Turns, then the turns between two rows, first turn first; the first pair answered:
W (before -> after):
[ 18.5   5.3  -0.6 -16.2 -11.8  13.1  -4.7   0.2   4.3  20.5  24.7 -11.0
  -3.6 -13.8  19.2]  ->  [ -9.9   5.0  15.7  -4.9   6.6 -16.1  -9.2  -0.2  -5.5   6.2  32.7  -6.7
   5.7  20.7  13.4]
[ -2.2  -1.8   6.3   4.0  25.5 -22.5   5.4  -2.6 -10.4 -24.2  -2.8  22.1
 -10.4  30.2  -9.8]  ->  [ 22.5   1.8 -21.5 -11.0  -3.1  14.7   8.8  -4.5   2.0   3.0 -16.4  22.7
 -27.9 -17.6  -4.3]
[-11.1 -15.8  12.1  15.2  18.9   5.0  20.4  -2.7   4.2 -30.2  -9.9  -3.3
  10.1  -0.9   6.2]  ->  [-12.0  -9.7   1.7  -2.0   4.4   0.3  28.6   0.8  -1.1 -15.6 -27.5  10.0
 -13.7 -14.8   0.8]
[ -1.4   3.5  -4.1 -16.0  -3.6 -10.3   7.9   5.2  -8.4   9.7 -14.5   4.4
 -13.8 -12.0  -4.7]  ->  [ 18.5   0.1   4.8   6.7   7.5  13.9  -9.0  -3.5   1.4  -0.5   6.5 -14.0
  10.5 -11.5   9.6]
R (before -> after):
[ 11.7   1.1   5.1 -22.9 -13.1   5.8  -1.2   4.2  -5.7  32.9   1.2  -6.9
   0.7 -10.9   7.8]  ->  [  7.5  -0.9  16.8 -14.1  -5.6   1.3  -5.3   4.9  -6.5  25.0  12.1 -16.5
  14.9   3.3   7.4]
[  5.9  -0.9  -8.6   0.6   3.3  10.4   2.9  -1.9  -1.2  -2.5 -17.3   3.2
  -8.3 -15.4  -3.2]  ->  [ -9.9   3.0   8.1  -2.9   7.1 -17.2   0.6   2.3  -9.0 -11.0  -6.2  -2.5
   2.6   9.9  -7.6]
[ -1.4  -8.4   4.3  -9.3   1.2  15.9  -1.8 -13.9   3.1   7.6  -3.6  -0.8
   2.5  -7.1   6.0]  ->  [-13.1  -5.2   7.6 -16.0  -1.1   2.6   3.8  -9.3  -3.8  15.9  -6.1  -0.4
   0.2  -1.5  -2.9]
B (before -> after):
[-16.9  -1.3  14.5   0.6   6.7 -20.5   0.6   1.9  -4.2 -12.0  13.4  -3.8
   8.7  27.1  -1.3]  ->  [-16.9  -5.6 -18.5   5.4   3.8  -6.9  12.5  -9.1   0.1 -14.5 -19.6  18.4
 -20.9   4.2  -8.8]
[  4.8   6.7  -6.3 -11.6   4.2   3.6   2.3  16.6   3.9  14.5 -25.6   9.4
  -4.1  -8.7   2.1]  ->  [  4.6  10.3  14.4 -17.7   3.6  -5.1  -9.3  18.3  -0.1  16.4  -4.3  -1.0
  15.6   5.7   2.6]
[-14.3  -2.4   7.1  -8.6  -5.2 -18.7   4.6   7.6  -3.5   6.7  -1.9   3.6
  -9.8   5.0 -10.8]  ->  [-14.0  -1.5   3.4  -9.1  -6.8 -17.0   2.6   7.8  -8.2   6.2  -3.5   6.4
 -11.6   2.5 -11.9]
[ 11.0   5.0 -23.0  18.0  -4.3   1.4 -17.2  -4.6   9.9  -8.5  -8.8  -3.2
  17.1  -3.9  17.2]  ->  [ 15.9   4.6 -19.2  10.6  -9.4   2.3 -18.0  -3.6  10.0  -4.7  -6.5  -8.3
  19.2  -4.4  19.5]
X (before -> after):
[ -6.6   2.7  -6.2  11.2 -10.9  -5.7  13.3 -13.1  -6.9  -4.1 -21.4   1.5
 -15.2  -5.6 -10.0]  ->  [  8.4   1.9  -7.4  16.1 -13.6  12.3  10.2 -17.6   2.3  -2.3 -15.5  -4.9
  -6.2 -16.4  -3.1]
[ 21.9   6.5  -9.3 -11.2 -16.5  19.4  -8.1   4.3   6.9  16.8  -6.1 -10.2
  -8.9 -20.8   1.0]  ->  [  2.2  10.3  -8.5 -23.9 -16.3 -11.2   2.0   7.4  -2.6  18.4 -16.2   2.8
 -22.0  -3.5 -10.8]
[  1.7   3.5 -13.4 -13.9 -17.1  -3.8  -1.9  10.8 -23.8  11.5   9.0   0.1
  -1.3  -3.1 -25.5]  ->  [ -5.0  -3.5 -22.4   4.6   0.1  -6.1   0.4   0.1 -24.8  -8.8  -1.7  11.4
  -8.7   2.7 -25.7]
Pairs:
Each pair is two turns apart.
[ 11.4  -2.4  -9.2  -3.4 -14.7   6.6  -5.1  -9.3  -4.9   7.6 -27.4   1.4
  -2.3 -20.6   1.3]  ->  [ 11.1  -1.6  -2.1 -16.9 -20.1  -3.4 -11.3  -1.0  -8.9  16.1 -19.8  -3.5
   6.1  -9.2   0.4] : R then W
[  9.4   4.8  21.5   3.1   3.1  12.2 -16.1   7.8  -2.7  -0.2  13.8 -16.8
   7.3   4.7  15.5]  ->  [ 10.1   0.7  -3.5  11.7   0.5  18.1  -7.7   2.6  -1.9  -6.0 -15.4  -0.4
 -21.0 -19.0   8.6] : B then B
[ -8.8  -2.2  14.3 -12.3  -7.6 -22.9   2.6   4.7  -8.9   1.7  -2.9   2.8
   2.9  17.8  -9.1]  ->  [  3.9  -7.7   3.3  22.3  18.2   5.5  -5.7 -10.6   2.7 -16.8   6.5   1.2
  10.1   8.5   1.4] : B then R
[ 18.0 -10.9  -9.5  43.5  30.8  38.9  -5.7 -23.5  18.5 -28.7   6.7  -1.3
  13.4  -8.1  10.0]  ->  [ -9.3   3.9  44.7 -27.4  -9.8 -26.3  -4.2  10.8  -8.5  13.8  26.0 -16.4
  26.1  33.0  -5.0] : X then W
[ 37.8   8.0 -15.7  -3.0  14.4  19.8  -6.2 -15.9   4.3 -12.4 -35.6   8.4
 -10.3 -14.3  14.2]  ->  [ 34.7   5.7   3.5  15.0  27.4  16.2 -17.7 -19.1   2.7 -23.6 -11.8  -7.8
  12.3   5.9  20.4] : R then R
[  3.2 -12.2 -19.1  36.3  36.8  15.4  -3.0 -10.9  10.7 -29.3  -1.5   8.2
 -16.1  -1.0   0.6]  ->  [-12.1   0.1  30.1  -4.3  17.9 -32.7  -7.0  13.0  -7.3  -0.5  23.4  -6.2
  12.1  34.5  -6.5] : X then W
[ -4.4   2.8  -8.3   1.3  -9.4  11.4  10.6  -1.7  11.4   3.8   1.6  -3.3
  -6.7 -23.7  -4.4]  ->  [-21.1   2.9  -2.6  -3.9  -5.9 -11.7  15.1   5.3   3.7  -1.6  -0.4   2.5
 -11.0  -7.7 -10.9] : W then W
[-14.4  -3.5  22.8  11.2  19.6 -11.1 -13.5  -5.6  -9.8 -23.0   8.9  -5.3
  13.0  22.7   3.9]  ->  [ 18.4  -0.2   6.5  10.9   8.0  31.7 -16.3  -8.5   5.7  -6.2   8.5 -12.5
  14.6 -17.2  13.2] : W then W
[ 12.0  -4.4   4.5 -18.8 -11.6  24.9  12.8   6.8   6.5   3.7   1.6  -8.2
   2.9 -18.1   9.3]  ->  [  3.3  -0.2  23.1 -22.9  -9.7  12.6  13.1   8.7   0.8   7.2   9.1 -13.4
  13.6  -3.2   9.4] : R then W
[ -0.2   3.5  17.2  22.8  38.4   3.5 -21.1  -5.6   5.0 -18.1   9.1   6.6
  -1.8  18.8  -4.7]  ->  [-17.1   3.3  19.4   0.9  28.0 -21.3 -11.9   3.4  -5.9 -12.3   0.6  16.2
 -15.1  25.4 -11.7] : R then R
[ 17.4  14.2  -7.4  15.9   8.5  18.2   8.3 -25.9   5.6 -20.6  -6.8  13.0
  -3.2  -7.2 -10.5]  ->  [ 27.0  20.1  -5.6   0.7  -8.0  24.7  11.1 -24.1   8.4  -2.1  -3.9   8.4
  -3.7 -18.8 -12.0] : R then W
[ 10.6  17.6   6.1 -14.4 -13.3  11.9 -10.1  -2.0 -11.5  17.4   8.1   5.0
  18.3   4.8  -9.9]  ->  [  5.7  15.7   4.0 -18.8 -14.1   3.5  -9.5  -0.7 -17.2  20.4   8.8  10.4
  11.3   7.8 -15.7] : W then W
